In the rows, 128 means zero.
The rows of M fall into a few groups, and each row is roughly a mix of its group's hidden directions; some rows fit no group.
M:
[[129 107  93 119 124  99 149 116 106 173]
 [126 151 151  76 141 103 134 116 121  99]
 [145 129 121 107 116  94 154  81 152 141]
 [130 137 165 122 128 145 166 109 112  86]
 [120 132 134 131 154 104  83 126 130  81]
 [121 102 127 142 145 115 164 182 119 126]
 [132 119 114  69 108 156 115 116 110 134]
 [ 98 136 185 110 108 119 145 120 135 142]
 [116 136 148  92 134 140 102 158  90 104]
 [137 132 165 147  95 130  97 103 107 101]
 [149 114 152 121 141 145 145 170 113  88]
 [171 116 100 136  96 120  97 111 108 123]
 [ 97 126 141 110  98 133  75 116 139 144]
 [131 108  83 160  95 133 123 141 121  98]
 [150 120 127 139 131  97 168  79 126 124]
 [105 113 167 129 157 139  85 147 113 125]
 [124 110 102  75 106 107 143 143 140 142]
 [116 147 138 129 126 167 106 168 154 155]
 [100  94 151  96 134 105 130 168 131 124]
 [125 100 132 165 147 135 139 117 139 181]
 [101  90 103 117 131 148 163 119 159 128]
 [128 101 167 116 116 135 136 117 113 179]
 [ 85 105 135 122 116 116 110 154 129  85]
 [147 131 100 115 151 107 141 119 114  74]
 [138 146 154 162 123 127 101 120 113  79]
 [137  84 122 152 123 120 170 155 123 106]
 [135 134 125 159 117  93 123  76 109 137]
 [149 147  72 121 154 120 140 118 112 148]
 [125 155 148 114 142 113 156 143  75 133]
 [134 112 128 114  98 106  91  94 156 106]
 [159 112 109  83 109 119 111 124 134  93]
 [134 113 154 150  92 103 136 107 103 162]
 [137 127 159 162 148  77 132 141 142 131]
 [ 87 116 117 129 129 155  77 137 110 130]
 [155 131  90 182 119 130 125 146 142 129]
 [121 141 155 135  94 131 104 111 154 172]
 [129 136 110  73 145 135 134 127  93 153]
 [ 89 117 159 164 125 167 126 131 136 118]
 [156 140 119 109 117 105 117  99  86 158]
 [119  94 105 121 139 104 163 134 126 171]
 [150 143 130 105 130 102 110  99 105 173]
 [149 122 134 119 166 121 157  78 115 119]
 [141 140 152 160 125 131  87 156 151 101]
 [124 146  87 138 107 106 115  80 137 118]
 [103 119 137  84 107 153 112 138  90 124]
 [115 100 109  97 165 134 155 131 128  93]
 [ 86 134 133  90 124 108  85 133 138 130]
 [ 81 135 111 142 120 160 141 128 152  95]
 [102 106 111 115 130  94 131 131 175 155]
 [106 102 151  80 109 146 106 137 136 111]
 [142 139 101 162 126 101 165 125 128 165]
 [147 163 160 110 117  93 162 140 136 123]
 [141 121 156 156  91 152 130 129 130 172]
 [146 120 141 134 147  88 115 157 126 174]
 [134 162 132 148 107 157  86 151 139 146]
 [175 152 125 143 131 102 160 158 127 139]
 [102 129 170 157 119 124 106 136 112 166]
 [115 129 144 158 177 142 122 139 157 101]
 [110 118  88  99 103 158 156 135 129 147]
 [161 149 142 114 134 147 157 143 175 137]
 [141 137 102 176 162 125 154 125 143 146]
 [175 113 124 143 100 145 138 107 110  96]
 [130 136  92 164 138 116 151  92 144 153]
 [125 162  98 148 100 128  87 130 103 116]
 [140 131 130 103 168 149 164 163 115 116]
 [139 152 146 108 102 114 172 131 157 105]
 [143 134 140 120 164 154 112  96 152 164]
 [114 103 130  79 141 116 146 159 124 100]
 [129  95 115 128 100 126 116 101 115 179]
 [ 96 147 126 152 124 117  82 139 105 156]
 [125 126 141 128  96  98 102 155  82 128]
 [ 91 152 147 101 158 141 127 118 157 152]
 [133 133 133 108  71 120 110 129 145  92]
 [108 140 116 186 141 147 141 127 158 123]
 [113 112 150 122 112 161 123 177 127 157]
 [107 108 157 115 126  99 105 156 127  88]
 [110 116 158  74 117 134 133 111 142 102]
 [106 114 116  91 114 182 132 121 138 144]
 [131 138 128 121  65 110 127 108 152 113]
 [101 120 152  91 137 152 120 145  85 136]
 [143 142 115 160 161 116 131 126  75 132]
 [140 134 146 152 149 159 124  98  95 161]
 [141 113 132 100 121 108  79 126  91 140]
 [132 125 142 116 188 106 116 140 157 138]
 [101 100 108 150 123 157 151  87 117 133]
 [102 110 102 126 118 133 163 154  87 144]
 [119 126 144 114 137 164  79  94 133 115]
 [113 132 147 136  90 142  80 141 120 157]
 [130 135 142 131 150 159 147 184 118 111]
 [137 105 173  99 118 130 151 138 166 120]
 [130 153 102 177 138 146 122 101 102 120]
 [142 135 129  83 121 104 156 113  99 158]
 [119 141 148 162 173 141 147 156 146 116]
 [ 90 165 110 139 117 153  97 125 145 110]
 [143 112 115 118  82 114  82 114 135 113]
 [164 153 131 115 110 122  94  99  94 127]
 [117 107  69 116 118 121 140 130 106 154]
 [ 91  97 141 101 137 139 141 107 159 153]
 [116 124 151 159 170 139 161 134 153 145]
 [113 158 158  99 101 135 153 157 112 112]
 [142 104  97  83 124 149 121  94 132 141]
 [128  97 130 118 153 144 178 162 122 126]
 [125 159 167 166 122  97 119 107 137 139]
 [127 145 146 185 114 109 120 152 124 104]
 [120 130 144 141  88 147  82 145 113 150]
 [ 96 152 163 159 140 132 136 151 151 105]
 [105 172 172 125 148 144 117 134 143 113]
 [115 155 126 164 127  92 102 153 123 157]
 [121 117 177 120 136 124 101 149 117  87]
 [125 158 107 141 154 110 115 173 101 114]
 [158 126 170 152 141 102 115 165 130 128]
 [165 150 129 139 162  84 135 140 147 126]
 [150 140 168 152 162 157 140 125 130 155]
 [109 120  80 130  92  94 121 110 133 127]
 [157 136 170 112 132 129  86 104 138 112]
 [105 130 154  96 131 127 138 160 164 160]
 [137 104 140 132 130 121 185 143  98 107]
 [127 133  91 136  86 110 107  93 115 144]
 [162 132 122 122 102  91 153 112 125 166]
 [136 115 127 172 139 169 154 139 120 157]
 [124 142 114 159 128 112 119 141  92  78]
 [157 159 121 157 125 170 120 121 160 135]
 [108 151 135 154 115 145  87 139 133 170]
 [132 147 152 126  80 110  90 144 120 145]
 [146 130 153 131  91 171 119 153 147 149]
 [122 114 132 143  91 152  82 137  95 130]
 [156 136 149 140  99 103  99  85 132 131]
 [173 131 151 106 138  90 134 126 140 158]
 [118 127 132 173 144 103 100 106  92 123]
 [ 82 146 111 168 115 126 116 123 160 130]
 [ 90 110 150 152  94 122 117 141 126  91]
 [ 96 107 127  76 148 107 136 133 136 108]
 [107 120 120  86 130 157  96 118 159 109]
 [129 131 145 103 133  85 127  87 117 159]
 [ 92 122 152 133 106 122 101 136 123 177]
 [118 110  70 137  97 136 139 119 111 114]]
Each list below has one row that fits no group; the rest each fit one group, if only roughly. Name that row.
- Z469: [114 125 111 123  87 100 113 123 141  80]
- Z889: [138  96 135  89  93 140 119 113 128  92]
- Z249: [114 111 123 135 112 155 144 116  80 166]
- Z745: [136 155 126  93 101 159 102 137 100 148]
- Z475: [130 129 116 167 133 166 130  87 145 152]
- Z545: [126 123 116 151 104 152 146 120 117  70]
- Z731: [132 109 104 135 147 143 139  75 135  95]
- Z85: [118 124 175 180 119 129 121 119 107 122]
- Z547: [107 126 104 152 149 156 149 108 160  98]
- Z476: [143 139 155 127 143  95 105 118 129 179]
- Z402: [111 107 137 125 179 164 122 150 133 109]
- Z82: [140 129 176 127 176 112 118 144 122 114]
- Z536: [161 144 103 116 110 108 121 138 145  79]

Z745
- Z717: [100 143 132 112  72 122 124  98 123 114]
- Z489: [163 155 113 125  95 164 130  97 122 122]
- Z967: [125 134  97 114 145 133 146 133 188 142]
- Z615: [103  94  72 111 117 131 120 123 132 113]
- Z734: [143 111 162 114  90 114 150 133 122 168]
- Z983: [104 129 161 189 126 129 133 118 125 139]
- Z574: [ 93 126 100 160 128 107 129 151 123  88]
- Z337: [104 120 155 102 139 120  86 118  90 142]
- Z923: [105 119  87 109  89 125 135 137 156 105]
- Z478: [169 125 129 114 120 118 161 151 115  86]
- Z308: [125 139 121 121 142  94  93 103  87 152]

Z615
- Z43: [144 146 176 113 147 102 153 127 103 146]
- Z918: [125 104  99 123 126 116 121  80 124 169]
- Z754: [134  96 105 128 124  98 132 102 146 174]
- Z79: [126 146 113 176 151 120  98  99 119 108]
- Z185: [141 114 154 125  75 158 103 117 120 135]
- Z751: [139 125 190 153 112 143 131 134 119 106]
- Z160: [170 147 148 108 130 146 102 143 105  97]
- Z157: [169 136 145 126 118 141 109 142  98  85]
- Z939: [133 122 169 101 156 118 151 148 109 160]
- Z708: [169 141 108 138 108 170 119 115 104 113]
- Z36: [128 140 112 111 128 152  86 101 114  87]

Z708
